In the data rows, 128 means zero.
Here are some numbered points:
[125 123 124 125 123 123 122 123 121 124 122 123 121 121 121 120 121 118 119 119 116 115 117 115 117 115] 0
[98 95 94 95 88 88 85 82 82 81 71 69 69 61 52 50 46 50 51 57 72 78 82 87 95 99] 1
[149 149 149 149 151 153 153 153 154 155 158 158 159 157 161 159 160 156 155 155 153 154 154 153 151 150] 2
[78 75 75 75 66 64 63 60 57 56 44 43 42 37 25 20 18 20 19 24 39 47 48 54 70 73] 3
[155 154 157 156 164 162 164 166 165 167 176 179 178 183 193 200 202 206 206 207 203 201 201 195 188 185] 4
[146 148 150 147 153 151 153 156 156 157 163 163 164 167 173 177 175 174 174 171 158 155 155 152 146 147] 5
[147 147 147 147 149 152 151 152 152 153 157 158 158 161 167 168 167 167 165 168 162 160 158 153 151 150] 6
[126 125 125 125 124 122 122 124 123 124 124 125 124 123 122 119 115 112 112 110 104 106 103 106 107 108] 7
[126 127 127 127 126 128 129 131 128 128 130 129 131 132 132 134 133 131 133 130 123 122 120 120 119 118] 8
[140 142 142 142 144 146 145 146 146 147 151 152 152 154 156 158 155 156 156 153 149 150 147 145 144 142] 9
[160 160 160 160 168 169 170 173 172 171 183 182 184 185 195 196 194 191 190 186 174 166 165 160 155 155] 10
[101 102  98  98  92  91  88  87  86  85  74  71  71  62  50  44  45  45  47  50  70  75  79  86  91  95] 11
[156 160 159 161 165 164 166 166 168 167 169 169 172 171 169 168 161 156 156 152 146 146 144 143 143 143] 12
[137 137 138 137 139 138 139 139 141 142 143 143 145 143 149 148 151 150 149 148 146 142 143 142 139 140] 13
[128 128 126 126 125 126 126 125 123 125 123 123 120 119 117 118 118 120 119 122 127 126 128 129 127 130] 14
[140 139 142 142 144 145 144 145 146 147 149 150 151 151 155 157 157 158 157 160 158 158 160 156 152 154] 15
[119 116 115 116 112 114 112 113 113 110 107 104 104 102  94  91  93  92  94  94 102 105 106 110 113 113] 16
[61 56 57 59 45 45 42 37 37 37 27 26 22 22 16 15 17 20 20 24 40 44 49 57 71 73] 17
[109 106 107 106 104 105 102 103 101  99 100  97  98  99  98  98  96  96  98  98  99 100 100 103 107 106] 18
[94 93 92 91 86 83 83 79 79 75 64 61 59 53 39 33 33 35 34 43 61 68 73 81 89 93] 19
[130 129 130 130 132 133 133 134 135 136 141 142 143 146 159 162 166 166 165 165 152 149 146 143 139 137] 20
[164 170 168 168 175 175 178 179 180 180 188 189 188 194 195 199 197 194 195 191 179 177 173 171 165 161] 21
[141 143 140 140 143 144 142 143 142 142 141 142 142 140 135 131 131 130 132 130 132 134 134 133 133 132] 22
[105 105 106 104 102  98 100  99  98  98  94  94  95  94  94  92  95  94  96  96  97  98  98 100 105 103] 23
[142 142 142 144 148 145 148 150 150 151 158 158 159 163 171 174 173 172 171 169 157 155 151 149 143 144] 24
[122 120 119 118 121 120 119 121 121 119 125 124 123 125 127 128 126 122 121 119 115 113 113 112 114 115] 25
[ 99  98  98  99  95  97  94  94  95  95  98 100 102 105 122 129 136 135 135 136 125 124 122 121 119 120] 26
[130 130 129 128 130 127 127 129 128 127 126 126 125 125 121 120 117 116 115 117 120 120 123 126 125 126] 27
[113 112 113 111 107 106 108 104 102 103  97  94  94  89  85  85  90  91  89  98 109 109 112 116 119 118] 28
[125 125 123 124 120 121 121 119 119 118 113 111 113 108 101 102 100 104 104 105 117 120 118 121 122 123] 29
[122 120 121 121 117 121 117 114 114 116 110 109 107 103  89  86  78  78  77  75  82  83  86  90  95  96] 30
[88 87 87 86 78 79 76 75 77 76 70 68 66 66 64 64 65 66 68 72 81 85 86 89 95 98] 31
[103 104 103 102 101 100  99  99  98  97  94  94  93  93  89  87  86  84  84  80  83  85  86  88  94  97] 32
[123 120 121 122 120 120 122 119 121 119 120 120 122 120 120 121 122 122 120 119 120 120 121 118 120 121] 33
[134 136 138 138 138 141 141 143 142 143 147 148 148 153 161 166 166 168 168 169 162 163 157 157 152 150] 34
[152 154 155 157 162 163 165 168 168 168 180 181 186 189 208 214 222 221 223 222 209 202 197 189 178 173] 35
[87 83 83 82 73 73 70 66 65 63 47 45 41 34 15  8  6  9 10 16 42 53 59 68 81 84] 36
[156 161 161 161 164 167 166 169 170 172 180 181 181 185 192 193 192 191 190 186 175 169 168 164 160 156] 37
[148 148 149 149 153 153 153 153 153 155 159 157 158 160 161 160 157 156 155 155 152 152 151 151 151 150] 38
[106 104 103 104  99  98 100  97  95  95  90  89  90  86  79  82  80  84  82  87  94  99 103 104 110 110] 39
[109 108 109 109 106 106 104 106 108 106 106 104 104 105 105 106 107 106 108 105 102 103 106 105 106 107] 40
[135 138 138 138 140 141 141 142 143 144 152 150 150 154 164 168 170 170 173 172 165 162 158 152 148 144] 41
[96 95 92 92 87 85 84 82 80 78 70 67 65 61 51 51 51 52 54 57 72 74 76 83 91 93] 42
New points follow, each followed by the number of its nearest point above by angle, seen from the average point of the numbered points.
[121 120 121 120 118 121 120 119 116 117 117 116 115 114 113 113 113 112 113 115 121 119 120 121 122 123] : 28
[130 128 129 129 132 132 133 134 136 135 145 146 148 154 172 178 182 184 183 181 169 161 159 157 148 148] : 20
[138 138 140 141 140 138 139 138 140 142 139 138 139 138 134 130 126 123 123 121 113 113 113 114 117 115] : 22
[121 119 119 119 117 119 119 119 119 118 119 121 120 120 124 126 128 132 129 131 131 131 130 130 129 128] : 20
[152 152 153 153 155 157 156 157 158 158 158 156 160 157 150 145 140 135 135 132 132 133 137 136 137 137] : 22
[114 114 115 116 115 114 113 113 112 114 115 112 114 116 119 121 120 121 121 120 115 114 112 114 113 113] : 40
[106 104 105 104 102 100 103 101  99 102 103 102 102 103 109 114 115 117 119 118 121 119 122 119 119 120] : 26
[132 132 131 132 131 131 132 131 129 131 129 129 130 126 121 117 115 111 111 112 112 109 115 113 115 115] : 27
[121 121 123 120 120 121 119 120 120 119 117 118 116 116 114 116 116 116 116 121 127 126 128 128 131 129] : 28
[170 170 169 170 177 176 176 179 181 180 183 184 185 184 181 177 172 167 168 163 153 150 149 144 144 141] : 12
[124 125 125 124 123 123 124 124 125 122 122 123 121 123 121 121 119 116 118 114 111 111 111 112 114 114] : 7
[110 108 109 107 105 107 105 104 104 105 100 103  99 100  97  97  94  92  93  94  90  92  94  92  97  96] : 32
[135 134 137 133 134 134 132 133 134 133 129 126 127 122 119 114 114 114 115 118 125 123 125 128 128 127] : 27
[119 119 119 118 118 117 117 116 117 116 115 115 114 115 112 113 108 108 108 109 106 106 106 107 111 110] : 32
[124 123 125 125 123 126 125 126 125 127 131 130 134 135 143 146 148 149 148 145 140 136 136 134 130 130] : 20
[143 144 143 142 146 144 145 147 147 144 144 144 143 141 133 130 126 123 124 122 119 121 119 120 120 120] : 22
[164 168 165 166 171 170 170 173 171 172 173 172 171 171 166 166 160 160 160 157 156 157 151 151 150 148] : 12
[124 123 124 122 123 123 123 124 121 125 127 125 125 126 129 130 129 128 127 126 123 121 120 120 120 120] : 8
[125 124 125 125 124 123 124 124 121 121 120 118 117 116 112 110 110 110 112 110 117 118 120 122 122 120] : 29
[117 115 116 116 114 115 114 113 113 117 115 113 115 116 118 121 124 127 124 128 133 134 133 133 131 131] : 26
[116 118 116 115 118 120 119 121 119 120 127 128 132 139 151 156 158 159 156 151 138 132 129 128 125 125] : 20
[137 139 135 138 140 139 140 139 140 139 141 139 141 140 139 137 135 136 134 133 134 134 132 133 132 134] : 12
[146 149 147 148 151 151 153 151 154 152 156 156 155 156 153 150 150 145 145 142 140 143 141 143 141 143] : 12
[ 99 100  99  98  98  97  98  97 102  98 104 107 105 112 124 128 132 130 129 126 116 116 113 112 112 110] : 26
[133 134 135 136 134 134 134 133 133 136 132 133 130 130 126 125 124 125 124 126 133 134 132 136 136 136] : 22
[131 129 130 131 131 131 130 129 128 130 129 126 125 126 122 119 119 115 113 113 111 109 111 113 113 114] : 7
[126 130 128 129 128 129 133 131 133 133 137 135 139 139 150 151 156 156 158 157 149 145 143 142 137 137] : 20
[120 122 120 120 120 118 118 119 120 122 124 126 125 127 136 142 147 151 152 152 150 147 144 140 137 134] : 20
[169 171 170 170 178 178 179 177 181 182 184 185 185 187 185 177 176 173 173 166 159 156 155 151 148 146] : 12
[ 89  87  85  85  80  78  76  73  70  71  61  60  57  52  44  42  47  50  50  57  77  84  87  93  98 102] : 39
[118 119 120 119 117 117 116 117 115 115 115 115 113 114 113 114 113 112 113 111 112 111 110 112 113 113] : 32
[126 126 125 126 126 124 123 125 124 125 124 122 123 121 120 117 115 114 111 112 109 110 111 110 114 114] : 7
[170 168 169 170 175 175 177 179 178 179 178 179 179 179 173 167 165 160 161 157 153 151 149 150 148 145] : 12
[161 163 159 162 164 166 165 167 169 169 171 170 171 171 166 166 162 157 159 155 148 146 144 144 138 138] : 12
[116 117 116 116 115 116 114 114 114 115 116 117 114 117 122 123 125 125 125 129 129 130 128 128 128 128] : 26
[132 132 130 131 131 131 131 132 131 131 132 132 131 132 130 129 131 127 128 126 129 127 127 129 128 127] : 12
[119 116 118 118 117 117 117 116 119 116 118 117 119 120 120 121 122 119 120 117 115 113 114 115 115 115] : 33
[126 127 127 124 126 129 127 128 129 129 132 132 133 134 140 144 145 145 146 144 138 137 135 136 133 131] : 20
[128 128 126 128 127 130 129 129 127 128 127 131 130 131 131 132 129 129 130 127 124 122 122 121 123 124] : 8
[108 106 107 108 103 103 103 100 101 101  97  96  97  93  89  86  83  84  84  84  87  90  89  93  97  98] : 32
[117 117 117 118 116 116 116 117 119 116 118 119 120 122 132 131 139 141 140 142 135 135 133 130 129 127] : 20
[149 151 152 151 152 154 156 154 154 154 153 152 154 150 144 141 135 133 134 131 131 129 127 128 128 127] : 22
[131 131 131 132 132 132 135 133 134 131 132 133 133 132 131 130 125 122 123 118 112 112 112 112 113 115] : 8
[135 135 133 135 134 136 133 135 134 135 133 133 133 129 127 127 124 122 123 124 120 121 122 122 122 124] : 22
[129 129 131 130 130 128 128 128 129 127 125 125 125 121 113 108 103 105 104 105 108 111 114 115 117 118] : 30
[125 126 125 123 120 122 121 117 118 118 110 110 107 104  94  93  94  96  97 100 111 112 115 116 119 121] : 29
[122 122 122 122 120 122 121 120 118 119 118 119 118 118 116 114 116 113 112 112 113 112 112 112 116 115] : 30
[121 121 121 120 118 118 115 118 116 116 112 110 110 109 104 102  99 101  98  99 102 104 107 109 110 111] : 30
[119 119 117 118 119 116 119 117 116 115 116 116 114 116 113 111 110 110 109 108 104 107 105 108 106 111] : 32
[138 139 140 139 138 140 141 139 139 139 139 139 135 134 129 125 125 122 124 124 125 125 124 127 127 128] : 22
[123 122 123 122 121 124 122 124 124 123 125 126 126 129 134 138 139 140 139 139 134 132 133 130 131 127] : 20
[122 121 122 122 119 120 119 118 119 121 114 113 114 111 107 108 107 106 106 108 114 118 121 123 120 124] : 29
[133 133 134 133 132 134 134 135 135 132 135 136 136 137 134 135 135 134 133 133 130 128 128 125 125 125] : 12
[101  99  99  98  99  95  98 100  97 100 103 107 108 113 131 136 139 141 141 136 127 125 122 119 120 120] : 26
[117 117 117 119 117 116 116 117 115 115 115 115 115 115 116 117 116 119 117 116 115 115 116 115 116 114] : 40
[144 145 146 146 147 148 147 149 147 148 144 143 142 141 134 130 128 128 126 127 130 133 134 134 136 136] : 22
[122 122 121 121 121 120 119 120 118 117 118 117 117 117 116 115 113 117 115 115 114 115 117 117 116 118] : 32
[152 153 153 152 157 156 157 156 156 159 159 161 159 161 157 152 149 145 146 141 134 134 130 130 127 129] : 12
[137 138 139 138 140 140 142 143 142 141 143 147 147 148 147 146 145 141 143 140 133 131 128 127 127 128] : 12
[114 115 114 114 112 112 111 111 113 113 110 112 111 113 113 117 118 118 118 117 118 117 118 117 118 118] : 40
[172 172 174 174 181 181 181 181 182 182 183 182 183 182 175 173 170 167 166 165 162 159 158 155 151 150] : 12
[109 108 109 110 106 106 104 104 102 101 100 100  99 100  96  95  93  94  94  92  92  95  94  97 100 101] : 32
[142 143 143 142 145 143 145 145 145 142 144 145 146 146 139 137 131 126 128 126 130 134 133 137 140 138] : 22
[131 130 130 130 127 127 128 127 125 125 117 116 115 112  99  97  95  99 101 102 115 118 122 125 124 128] : 29
[133 133 133 132 133 137 134 133 135 136 138 136 138 138 143 138 137 133 133 129 121 118 120 119 117 116] : 8
[132 132 131 133 131 131 132 134 132 130 131 132 134 131 132 130 128 125 124 123 118 116 115 116 115 116] : 8
[128 128 129 128 126 124 125 122 125 124 118 117 117 111 108 107 108 109 109 114 122 123 124 125 128 127] : 29
[143 143 143 146 147 146 144 148 147 147 148 149 150 149 149 145 143 143 142 141 138 137 135 136 135 135] : 12
[138 140 143 140 143 143 145 144 143 144 142 142 140 139 135 130 125 120 121 117 119 120 123 125 126 129] : 22
[137 136 136 136 137 139 139 138 137 138 137 140 138 137 136 134 132 133 131 131 131 130 128 129 130 129] : 12
[137 140 140 139 140 139 140 142 140 140 139 137 138 135 128 123 122 121 120 119 122 125 126 126 127 128] : 22
[127 124 127 126 126 127 125 125 123 126 123 123 122 121 119 118 114 112 111 109 106 109 106 108 110 111] : 7
[118 120 119 118 117 116 119 118 118 117 118 120 117 120 122 125 129 130 130 132 132 134 133 133 132 131] : 26
[111 109 108 111 110 110 108 108 108 106 109 109 111 110 115 119 119 120 118 117 109 108 105 109 108 110] : 40
[125 125 125 127 123 122 120 123 121 121 113 112 113 109 103 102 104 106 105 108 119 121 122 124 124 125] : 29
[110 111 110 111 108 107 108 107 106 106 106 104 104 103 102 101 102 100 101  98  99  99  99  99 102 103] : 32
